(in the rows, 128 means zero)
One turn sends every row of this set to another row. A few are shown first. Where does it send the rows asked after them?
j76: [152  97 133 144 138 142 135 127 115  79 144 107 114]
j232: [118 121 154 138 139 141 123 126 135  61 149 111 121]
j6: [118 108 146 138 140 149 111 137 129 144 130  88 129]
j635: [121 141 138 132 141 153 129 126 149 130 133 106 104]
j572: [139  88 157 150 127 114 128 131 124  97 147 119 118]
j866: [117  83 147 124 134 139 141 133 143 116  85  97 125]
j908: [131 127 133 139 145 142 117 120 119 101  85 106 131]
j107: [ 99 105 170 146 124 129 148 126 120  87 125 134 114]
j475: [118  95 115 137 133 130 121 125 107 112  97 108 134]
j520: [105 128 171 147 137 133 141 126 116  75 120 120 115]
j739: [113 117 159 151 142 125 137 133  94  84 124 108 108]
j354: [ 98 121 127 122 129 154 136 126 153 124 143 114 110]
j698: [126 132 129 145 136 135 132 137 134 139 133  93 118]
j502: [148  81 140 145 122 137 145 125 130  88 142 122 121]
j61: [111 101 138 114 150 153 131 130 134  95  87  87 117]
j690: [115 119 142 125 136 153 124 108 146  98  88 131 123]
j566: [138 102 148 144 122 149 149 123 147  73 139 124 131]
j660: [143 116 140 142 138 152 138 125 132  63 139 107 125]
j378: [106  98 144 121 137 148 140 132 149  99  85  93 132]
j744: [ 95 114 151 123 138 166 115 126 150 126 134 104 125]
j574: [ 99  98 144 132 128 153 119 135 140 138 135  99 137]
j499: [123  86 141 119 148 142 131 129 130 112  87  91 110]
j44: [139 107 151 142 147 129 117 126 116  80 149 108 103]
j400: [118 101 159 146 120 126 137 129 145  78 148 123 137]
j129: [103  86 126 122 124 142 128 113 131 108 100 133 126]
j948: [103 112 119 135 123 140 139 138 138 136 145 102 126]
j41: [114 125 154 131 148 164 108 128 139 131 127  93 118]
j818: [105  94 160 147 129 119 143 132  98  95 130 122 108]

j520 turns into j107
j400 turns into j572
Now these:
j499 turns into j61
j948 turns into j698
j129 turns into j475
j574 turns into j6
j660 turns into j566

One turn sends every row of this set to another row. A few are shown first. Where does it send the rows asked after them?
j208: [115 170 147  99 135 156 130 155 128  99 139 118 122 153 145 155 147 108
 127 141 152 132 121 117 115 115 106 155 129]
j980: [116 160 122  80 140 118 142 134 140 133 127 112 127 150 106 147 127 117
 104 141 134 161 143 129 133 150 146 143 133]
j884: [109 135 110 101 111 137 121 135 121 122 119 116 127 140 116 148 149 119
 124 182 142 120 154 139 132  88 129 156 125]
j339: [103 129 129 127 128 117 128 128 120 120 141 142 137 165 136 162 149 126
 122 139 117 102 126 130 133 104 125 139 115]
j114: [142 133 159 107 135 120 119 114 115 131 160  98 133 145 153 106 151 134
 100 124 134 116 143 102 105 109 146 127 131]
j637: [137 154 117 107 126 137 152 135 144 110 141 120 146 111 129 109 177 104
 105 170 140 139 143 144 101 109 130 145 124]
j562: [113 157 130 110 133 163 148 143 127 125 140 118 147 151 164 132 144 146
 123 134 129 168 130 143 123 121 153 142 132]
j958: [130 115 136  94 141 151 137 145 123 129 156  97 134 124 132 111 146 135
 121 165 140 151 150 127 116 141 126 162  98]
j650: [133 149 134  95 133 131 106 154 137 119 182 112 105 145 142 132 162 127
 118 161 118 121 122 149 109 124 163 148 109]
j770: [144 181 111 107 127 134 131 119 132 137 134 103 149 119 126 112 159 117
  88 150 118 122 136 139 105 116 122 131 125]
j420: [134 126 143  95 109 144 107 127 156 131 130 125 113 163 122 134 150 135
 137 138 128 122 138  82 129 112 157 149 139]
j607: [113 109 124  90 118 153 145 134 136 117 149 120 132 122 123 128 141 133
 147 143 142 149 137 114 104  92 148 149 147]
j94: [101 124 125  87 118 124 108 136 118 142 162 121 116 167 135 131 137 134
 142 156 136 128 122 111 124 110 145 141 154]
j789: [113 150 155 107 112 172 139 140 111 118 149 138 113 165 157 140 150 127
 125 135 124 128 149 136 109 118 131 135 119]
j86: [130 138 128  97 129 124 136 135 128 135 166 147 132 173 136 137 150 133
 108 157 117 144 108 134 110 145 169 149 127]
j87: [115 128 132  87 106 144 120 126 153  97 141 107 127 134 140 152 120 115
 107 134 119 111 155  93 114 137 157 137 133]
j322: [130 125 144 103 117 145 107 138 147 117 152 117 110 144 105 127 148 115
 111 177 124 105 141  81 121 114 139 125 135]
j812: [143 136 159 115 152 142 132 141 152 138 173 130 140 125 148 111 162 128
 102 149 116 137 137 102 113 110 143 138 109]
j262: [111 155 125  75 129 149 130 139 140 122 123 116 154 129 186 154 149 124
 116 144 140 126 131 133 117 123 144 138 113]
j217: [131 147 129  87 127 158 116 148 135 133 133 129 106 122 110 122 149 121
 120 152 114 137 157 138 127 111 127 151  93]
j811: [133 129 106  93 107 145 142 137 112 160 126  96 117 133 107 143 142 130
 128 150 126 110 128 126 113 118 136 153 112]
j31: [107 148 129 153 142 124 122 144 146 129 158 122 113 135 137 170 152 119
 119 155 129 125 133 129 128 103 142 141 146]
j236: [144 142 134 158 132 152 120 120 137 128 165 114 140 136 151 144 152 125
 115 148 133 126 135  84 123 129 144 142 140]
j109: [133 139 128 106 139 125 135 128 124 115 144  99 162 163 157 128 149 130
 131 146 140  94 123 118 125  86 132 138 135]
j541: [128 149 125 100 129 124 130 106  99 161 147 135 140 161 142 128 159 111
 108 157 140 118 133 142 116 141 139 123 119]
j792: [146 145 113  96 122 118 122 133 151 118 136 108 129 126  94 162 145 115
  91 176 134 137 127  98 122 122 143 145 127]
j909: [139 173 111 117 124 130 135 108 118 138 141 103 154 124 115 118 163 120
  94 136 125 141 130 129 107 134 123 131 120]
j201: [148 138 156 116 143 124 129 123 126 134 151 115 135 139 151 105 154 138
  94 135 133 133 137  96  99 102 152 128 150]
j749: [106 114 115 106 123 129 141 142 132  96 127 107 145 128 135 134 156 111
 135 143 149 134 131 123 108 123 103 127 136]
j22: [106 150 133 108 129 169 111 121 118 114 160 130 138 123 149 140 140 111
 112 158 159 159 122 117 113 133 126 161 128]
j387: [134 124 140 108 141 104 135 115 148 128 137 105 142 148 140 116 156 133
 107 126 120 103 137 116 137 127 155 109 121]
j190: [112 122 117 124 109 148 131 136 154 123 130 121 131 119 154 139 140  97
 109 161 129 118 157 111 112 143 115 128 145]
j892: [130 152 118 111 121 139 151 108 126 118 134 106 138 132 134 129 148 111
  98 134 131 115 140 140 102 173 129 141 121]
j819: [107 150 119  92 115 153 122 113 136 148 118 112 122 122  91 158 152 118
 120 166 140 124 144 129 113 115 149 147 125]
j723: [117 161 138  98 128 154  98 118 136  91 165 119 138 145 159 131 135 129
 100 158 126 138 152 136 138 124 132 144 114]
j733: [124 112 130  92 128 126 150 136 139 147 135  95 127 153 114 143 154 142
 145 141 137 123 126 104 118 126 153 113 143]
j985: [134 125 142 104 122 141  93 153 161 123 147 123 115 151 143 161 152 128
 121 140 113 133 119  98 118 117 157 119 126]
j405: [125 134 118 130 120 146 125 130 139 121 107 107 123 140 114 187 142 125
 109 145 134 142 138 124 125 142 144 141 126]
j423: [127 130 142  90 120 132 109 129 156 129 140  99 110 162 119 135 148 132
 146 137 145 127 134  96 129 106 157 149 151]
j284: [118 161 147  94 138 126 131 125 147  98 164 130 125 150 153 162 155 131
 116 157 148 156 155 134 121 121 141 123 146]
j348: [127 134 144 141 142 139 128 134 128 129 157 116 114 134 115  85 153 119
 109 151 131 125 127 107 122 107 145 136 148]
j964: [133 152 114 113 130 128 135 143 112 124 130  96 117 119 120 104 151 112
  98 140 129 110 111 144 104 104 147 149 127]
j916: [146 134 111 116 121 107 131  97 138 138 143 127 141 117 124 132 155 115
  81 145 126 135 131 124 123 139 155 135 115]
j243: [123 152 133  96 123 142 137 118 147 145 149 142 134 139 169 168 155 124
 132 153 146 137 157 117 133 133 119 146 122]
j113: [146 174 135 119 153 135 110 152 127 116 142 117 118 128 133 136 181 108
 101 159 140 133 119 133 101 121 147 118 122]
j93: [109 155 122  88 118 145 122 123 136 124 104 112 131 130  87 166 157 119
 112 154 135 125 133 117 112 121 152 141 116]
j902: [134 136 137  82 147 138 146 156 148 117 127 103 146 145 145 126 127 124
  85 170 126 137 144 115 115 152 143 153 121]
j448: [115 149 150  92 161 115 143 129 118 130 167 100 139 155 147 110 132 136
 107 132 130 112 126 114 115 139 138 144 134]

j448 turns into j637
j284 turns into j562
Now these:
j958 turns into j190
j964 turns into j792
j980 turns into j607
j770 turns into j93

One turn sends every row of this set to another row. A few are shown first. Where does it send the rows asked after them?
j466: [134 126 144 119 135 156 103 129 146 131 131 158 131]
j714: [102 112 139 112 141 151 116 134 143 127 122 116 125]
j798: [153 108 124 132 107  98 138 130 115 125 110 127 137]
j578: [151 115 123 132 106  97 133 143 107 124 117 127 132]
j111: [ 97 110 136 128 128 137 111 137 129 137 141 128 103]
j974: [133 133  98 129 125 102 123 111 111 135 110 119 109]
j18: [122 125 149 116 146 156 119 122 153 118 123 135 135]
j59: [153 117 125 126 115  91 132 145 109 127 114 131 130]
j350: [ 96 119 121 116 129 149 118 115 139 131 134 117 141]
j589: [145 147  98 132 128 105 122 111 110 127 120 134 111]
j718: [114 136 145 113 142 152 108 148 137 119 134 130 124]
j316: [137 134  94 131 127 104 124 107 111 131 115 125 112]
j287: [147 114 100 146 112 115 141 136 116 108 115 140 125]
j328: [124 142 129 128 141 158 104 129 123 133 144 147 138]
j490: [147 113 100 146 112 116 141 136 117 108 115 140 124]
j858: [147 138  99 132 129 107 127  99 117 127 115 133 116]
j889: [122 100 136 126 142 148 126 126 160 139 119 126 114]
j50: [148 153 105 130 128 104 119 117 110 127 118 133 111]
j131: [126 138 150 133 134 143 111 132 137 121 148 156 114]
j622: [156 104 120 127 115  94 139 135 119 128 113 129 134]
j684: [165 116 125 129 116  97 137 139 118 123 116 139 136]
j680: [118 117 126 127 142 160 116 104 136 140 130 139 145]
j995: [113  97 135 117 131 152 109 120 148 142 119 137 128]
j752: [110 118 115 100 139 148 119 124 148 141 140 122 127]
j366: [105 145 124 117 128 149 106 137 128 123 147 127 135]
j844: [134 153 139 108 139 151 115 114 143 123 124 143 133]
j500: [111 117 133 116 129 150  96 150 131 139 133 139 117]
j168: [142 130 146 128 144 151 118 137 156 128 132 148 116]
j523: [155 116 124 135 110  94 131 139 115 117 112 140 132]
j750: [107 119 126 104 135 146 121 106 143 138 111 116 128]
j166: [107 145 126 104 133 143 105 143 122 132 129 122 114]
j228: [101 117 118 125 138 153 106 130 119 145 137 125 130]
j91: [148 110 121 135 109  93 131 140 113 120 110 134 129]
j303: [120 139 119 102 140 149 110 138 143 135 150 133 124]
j362: [155 113 120 127 114  94 134 148 112 126 119 131 130]
j222: [148 114 100 146 112 115 141 135 117 108 115 141 125]
j271: [116 104 145 131 133 143 125 102 151 132 130 143 121]
j312: [119 141 132 119 132 154 118 110 145 119 139 138 149]
j647: [128 132 123 103 143 152 121 116 156 133 143 137 134]
j808: [162 119 129 127 117  94 135 135 116 125 112 138 137]
j416: [162 120 129 134 108 100 136 135 114 120 116 136 138]
j618: [153 109 123 135 109  94 134 132 118 118 108 137 133]
j266: [149 138 105 131 129 106 128  95 123 128 108 132 120]
j36: [118 120 134 125 139 145 111 157 141 137 134 126 101]
j455: [153 107 125 126 115  92 137 133 116 129 108 129 134]

j328 turns into j228
j844 turns into j166
j500 turns into j995
Now these:
j858 turns into j589
j18 turns into j718
j303 turns into j752
j266 turns into j50
j618 turns into j523
j36 turns into j889
j366 turns into j350
j622 turns into j684
j111 turns into j271
j416 turns into j578
j59 turns into j455

